Named turns come first, each shown by rows before and after it. Which turns, in which order, take the first row of each pair that follows to the second? Write the first one first, as in the answered first pair.
G:
[-0.82 -3.18 -0.81 -1.36  0.45  0.97  1.95 -3.36]  ->  [-1.87 -2.94 -0.70  1.97  1.49  1.07 -0.03 -3.16]
[-0.23  0.11 -1.20 -0.37 -0.75 -1.72 -1.12  0.16]  ->  [ 0.03 -0.46 -0.98 -1.64 -1.64 -0.61 -0.24 -0.28]
[ 0.72 -0.06  0.92 -0.76 -2.33  1.69  0.18 -1.31]  ->  [-0.21  0.48  0.79  2.21 -1.09  1.10 -1.75 -0.89]
[ 1.09  2.61 -0.32 -0.87 -1.02  0.85  1.60 -0.91]  ->  [ 0.27  2.22  0.19  0.83 -1.02  2.30  0.81 -1.12]
U:
[-0.93 -0.22  0.34  3.32 -1.23  0.98 -2.74 -0.11]  ->  [ 1.55  2.01 -0.34  2.68  0.75 -1.55 -1.51  1.53]
[ 2.17  2.66  1.31  1.25 -0.38  3.68  1.18  2.37]  ->  [ 2.86 -2.73  2.30 -0.84  0.38 -2.41  0.47  2.66]
[ 0.75 -3.33  0.51 -1.28 -0.81 -1.45  0.21 -0.25]  ->  [ 0.16  0.97 -0.36  0.55 -1.44  3.38  0.57 -0.61]
[ 1.93 -0.47  1.93 -0.51  3.14 -1.38  1.26 -0.89]  ->  [-0.52 -1.96  2.38  0.32  0.95  1.97  0.22 -2.63]
S:
[ 0.44  0.92  0.01 -0.87 -3.04  0.91 -0.13  0.49]  ->  [-1.01  1.41 -0.84  0.65 -2.51  0.14 -1.55 -0.28]
[ 0.38 -1.81  0.56 -3.12 -3.14  0.37  1.19  0.37]  ->  [-3.05 -0.36 -1.73 -1.15 -2.12 -1.50 -1.60 -1.24]
[ 0.83  1.51 -0.23 -1.12  0.18  1.46  1.13 -1.12]  ->  [-0.30  1.98 -1.04 -0.39  0.51  0.80  0.03 -1.56]
[-0.12 -2.32  1.15  2.18  1.32 -0.81 -0.87 -0.42]  ->  [ 1.55 -2.70  1.66 -0.67 -0.10 -0.03  1.10  0.15]
R:
[ 1.03 -2.41  0.96 -1.06 -1.33 -0.16  0.95  1.14]  ->  [-0.01 -0.34  0.13 -0.62 -3.02  1.55  0.35  1.09]
[ 2.62 -1.85  1.17  0.62 -0.05 -0.47 -0.04  1.92]  ->  [ 2.18 -1.25  0.38 -1.76 -2.04  0.58  0.84  1.17]
[-1.21 -1.92  2.39  0.30 -1.13  0.10 -1.54  0.01]  ->  [-1.32 -1.87  2.22 -0.45 -1.64  0.15 -1.14 -0.26]
L:
[-0.44 -1.94  1.54 -0.14 -1.96 -1.69  0.66 -0.16]  ->  [-1.01  0.01  0.09 -0.38  0.56 -2.08  1.47 -2.20]
[-0.16  1.64  0.01  1.23 -2.57  2.42 -0.33  1.61]  ->  [-2.01 -1.73  0.47  0.61 -2.38  2.10 -0.71 -0.84]
[-0.16  1.24  0.09  2.19 -0.87  0.15 -1.67  1.87]  ->  [-1.71 -1.63  0.56  1.73 -0.81 -0.05 -1.99  0.05]
Now pairs of rows:
(two turns a pair)
[-0.86  1.07  0.22  2.28  0.18  0.41 -1.19  1.16]  ->  [-0.05 -0.95  0.69 -0.07 -1.13 -1.93 -0.94  1.99]
G, L
[-1.76  0.14  0.13 -1.49  0.18  1.59  0.36 -2.27]  ->  [-0.72  2.87 -0.04  0.11  0.10  2.19  0.17 -0.20]
L, G
[ 0.98 -2.53  2.25  0.07 -0.54  0.37  0.75  0.67]  ->  [-0.50  0.36 -0.92 -2.59 -0.21 -1.09  1.47 -1.60]
S, L
[ 0.18  1.47 -1.22 -0.22  3.71  0.39  1.92 -0.48]  ->  [1.98 0.58 0.64 0.20 0.07 1.75 1.05 3.41]
L, G
[ 1.01 -2.46  0.76  0.41  0.77 -1.73 -0.26  0.81]  ->  [ 0.82 -3.12  1.28 -0.07 -0.07 -0.12  0.04  0.38]
G, G
[ 0.78 -1.46  1.14  0.24 -1.23  0.79 -0.19  0.48]  ->  [-0.38  0.16 -0.16  0.94 -1.87  0.51 -1.31  0.39]
S, R
[-1.05  3.31 -2.17 -1.08 -0.25 -0.48  0.00 -0.68]  ->  [-0.01  0.53  0.81  2.91 -0.66  0.58 -1.81  2.24]
S, L
[ 1.94 -2.63 -0.40 -1.29 -3.24 -1.55 -0.22  2.17]  ->  [ 1.67  0.73 -1.49 -0.08 -3.95 -0.11 -0.68  3.01]
R, U
[-1.60 -0.40  0.68  2.67  1.22  1.61 -0.94 -1.01]  ->  [-0.14  0.02 -0.83 -1.94  1.44 -2.66  0.87 -1.01]
G, R
[ 1.94 -1.66  1.99  1.90 -1.19  0.43 -1.40  3.49]  ->  [-0.51 -4.65  1.20  0.40  1.19 -2.00 -1.24 -0.76]
G, L
[ 0.40  0.27 -0.81 -0.19  0.74 -1.51  0.40  0.22]  ->  [-0.25  0.10 -0.59 -1.04 -1.01  0.86  0.96 -0.52]
R, G
[-1.40  1.83 -1.33  0.09 -0.80  0.48 -0.58 -0.84]  ->  [-1.06  1.88 -1.37 -0.81 -0.98  0.22 -0.17 -0.81]
G, G
[-1.35  0.78 -0.98 -0.77 -1.33  2.29  0.63 -1.63]  ->  [ 0.80  1.46 -1.16  0.02  2.08 -2.13  0.60  0.27]
S, U
[-0.03  0.41 -1.19 -2.05  0.55 -1.96  0.59 -0.66]  ->  [-0.63  2.30 -1.50 -1.14 -0.54  0.66  0.40 -0.68]
U, L
[-0.05 -0.91  0.71 -1.44 -1.14 -1.79  0.19  1.79]  ->  [-2.43 -0.45  0.15 -0.62 -1.05  1.37  0.12 -1.02]
U, L
[-1.73 -0.17 -1.30 -1.41 -0.68 -0.78 -0.51 -1.31]  ->  [ 0.01  1.56 -0.78 -0.84 -2.02  0.20 -0.54  1.19]
U, L
[ 2.59  0.68  0.77 -0.84  1.96  1.88  0.81  0.52]  ->  [ 0.50 -0.54  0.31 -2.42 -1.43  2.94 -0.07 -0.44]
U, R
[ 1.63 -1.50  0.74  1.96 -1.18  1.64 -0.41  2.36]  ->  [ 2.50 -2.26  0.01 -1.02 -0.82 -1.51  0.81  1.96]
G, R
[ 0.19  1.25 -1.77 -2.49  1.74 -3.35  0.27  0.16]  ->  [-3.67 -0.81 -0.75  1.21 -0.46  0.90 -2.52 -1.39]
U, R
[-0.45 -0.20  0.03  2.86 -0.02  0.05 -1.44  2.50]  ->  [-0.04 -1.63 -0.56 -0.51  2.77 -2.23  1.00 -0.32]
R, L
[ 0.99 -2.33  0.55  0.20  2.42  0.36  1.65 -1.64]  ->  [-0.55  1.20 -0.80  1.91  0.05  3.21  0.24 -1.18]
R, R
[ 1.81  0.35  1.46 -0.16 -0.28  0.68  1.65  1.19]  ->  [ 1.24 -1.54  1.72 -0.66 -1.03 -0.36  1.15  0.90]
R, U
[-0.12 -0.07 -0.83 -0.89 -0.42 -0.70  0.08 -0.05]  ->  [-0.68  0.10 -0.72  0.65  0.10 -0.12 -0.68 -0.15]
S, U
[ 1.24  1.88  0.03  0.12  0.59  0.08 -0.06  1.75]  ->  [ 0.58 -1.82  1.05 -1.57 -0.72 -0.50 -0.15  0.87]
G, U
[1.50 1.62 1.04 2.70 1.23 1.94 0.70 0.66]  ->  [ 1.03  1.58  0.95  1.64 -0.41  3.26  1.00  0.37]
S, G
[-0.89 -0.54  0.27 -1.17 -1.46  1.33  2.48 -1.58]  ->  [-2.52  0.14 -0.39  2.28  0.28 -0.12  0.06 -1.78]
S, R
[-0.20  0.67  0.46  1.33 -0.53  0.19 -1.08  1.35]  ->  [-1.38  0.57 -0.39  0.92  1.06 -0.10 -0.69 -0.93]
L, L
[ 0.69  0.25  0.55  2.14  2.36  1.70  0.55 -1.51]  ->  [ 0.76 -0.99  0.73  1.32  2.68  1.08  1.03 -1.94]
R, G
[ 0.90  0.37 -0.48  1.39 -0.02  1.65 -0.86  1.37]  ->  [ 1.04 -1.80  0.22  0.38  1.85  0.08 -0.08 -0.03]
R, L
[ 1.84 -1.77  1.52  0.67  2.66 -1.95  0.27  1.54]  ->  [-1.28 -1.95  0.88 -1.05 -1.99  3.21  0.34 -1.13]
S, U
[-0.85 -0.89 -0.44  1.08  0.76 -4.06 -1.74  0.93]  ->  [-1.93  0.29 -0.41 -1.15 -3.02  2.81  0.32 -1.18]
G, U
[-1.58 -3.83  0.98  1.09 -1.91  1.53 -0.93 -0.74]  ->  [ 1.07  3.92 -1.22  1.82  0.07  1.66  0.55  1.55]
L, L
[ 0.71  0.04 -0.66 -1.81  0.31 -0.85  1.25 -0.94]  ->  [-1.24 -0.64 -0.35  0.93 -0.16  1.22 -0.58 -1.72]
U, G
[-0.06  0.12  0.99  1.90 -0.34  1.01 -0.25 -0.14]  ->  [ 0.86 -0.16  0.30 -0.46  0.31 -1.95  0.77 -0.07]
G, R
[ 1.28  2.99  1.11  2.69 -0.24 -1.17 -2.75  2.17]  ->  [-1.08 -1.64  2.71  1.24 -2.34  2.80 -2.10 -1.50]
R, U
[ 0.25 -0.27  0.70 -0.03 -1.93 -1.87 -0.65  0.74]  ->  [ 0.00 -0.79  1.15  0.54 -2.27 -0.54 -0.70  0.35]
G, G
[ 0.38 -0.44  1.56  2.69  2.76  0.68  0.97 -1.15]  ->  [ 2.21  1.51  0.86 -0.74  1.43  0.69  3.01 -0.39]
R, L
[ 2.58 -1.32  2.62  1.11  2.16  2.87  1.48 -0.83]  ->  [-0.66 -0.69  1.21  1.22 -0.16  4.61 -0.15 -2.45]
S, G
[ 0.52 -0.22  0.37  0.05  0.73  1.29  3.07 -2.93]  ->  [ 0.27  0.39 -0.68 -0.71  1.16 -1.09  2.85 -2.95]
S, U
[-0.65  0.97 -0.77  0.31  0.11  1.97 -1.43 -0.41]  ->  [ 1.34 -0.35 -0.40 -2.48  0.13  0.34  0.39  0.09]
U, G
[-1.18 -2.46  0.57 -0.83 -1.44  0.60 -0.87 -0.73]  ->  [-1.09 -1.69  0.74  0.56 -1.61  1.86 -1.22 -0.10]
R, S
[ 0.25 -2.12  1.23  0.90 -0.54 -2.77 -0.53  0.02]  ->  [ 0.46 -1.57  1.85  2.61  0.95 -0.40  0.05 -0.36]
U, R
[-0.90  0.86 -0.47 -1.83 -1.18  1.46  0.35 -1.19]  ->  [ 0.85  0.64 -0.37 -2.54 -0.45 -1.21  0.64  0.41]
L, U
[-2.25  4.31 -3.30 -2.31 -3.43  0.60 -0.85 -0.81]  ->  [-1.76  4.14 -3.38 -0.21 -1.86 -3.18 -2.88  1.42]
U, R
[ 1.22  0.20  1.43  0.75 -2.74  1.61 -0.50  1.43]  ->  [ 2.03 -0.23  1.57  1.58 -0.49 -1.15 -1.00  2.24]
R, G
[-2.15 -0.58 -0.35  2.74 -0.37  0.14 -3.18  0.60]  ->  [-1.06  1.66 -1.43  2.28  2.12 -1.77 -2.01  0.52]
L, U
[ 0.07 -2.18  1.10  0.14  2.27 -0.67  1.17 -1.49]  ->  [-1.09  0.85 -0.76 -1.54 -1.28  1.93  1.26 -1.79]
S, R
[ 1.70 -1.79  1.30 -0.30 -0.36 -1.73  0.28  1.87]  ->  [ 2.37  1.38  0.64  0.32  0.12 -0.24  0.95  2.29]
U, U
[-0.44 -2.50  0.84  2.45 -0.68 -2.05 -1.45 -0.45]  ->  [ 0.92 -2.19  0.71  0.80 -0.31 -3.58 -0.40  0.30]
G, S
[-0.09  1.58 -0.03  0.86 -0.54  1.31 -0.76 -1.08]  ->  [ 1.46 -0.22  0.55 -1.66 -0.62 -0.25  0.65 -0.81]
U, G
[ 0.74  1.41  0.13 -0.35 -1.62 -0.13  0.12  0.23]  ->  [ 0.82  0.48  1.01  1.57 -0.39 -0.29 -0.49  0.57]
G, R
[ 0.74 -1.95  2.31 -0.86 -0.52 -0.26  0.20  0.29]  ->  [-0.45 -0.53  0.75 -1.08  1.78 -0.86  0.71 -2.16]
L, S
[ 0.08 -0.38  0.26  0.53  2.02  0.29  1.46 -1.23]  ->  [1.16 1.13 0.06 0.85 1.46 0.66 1.55 0.44]
U, L
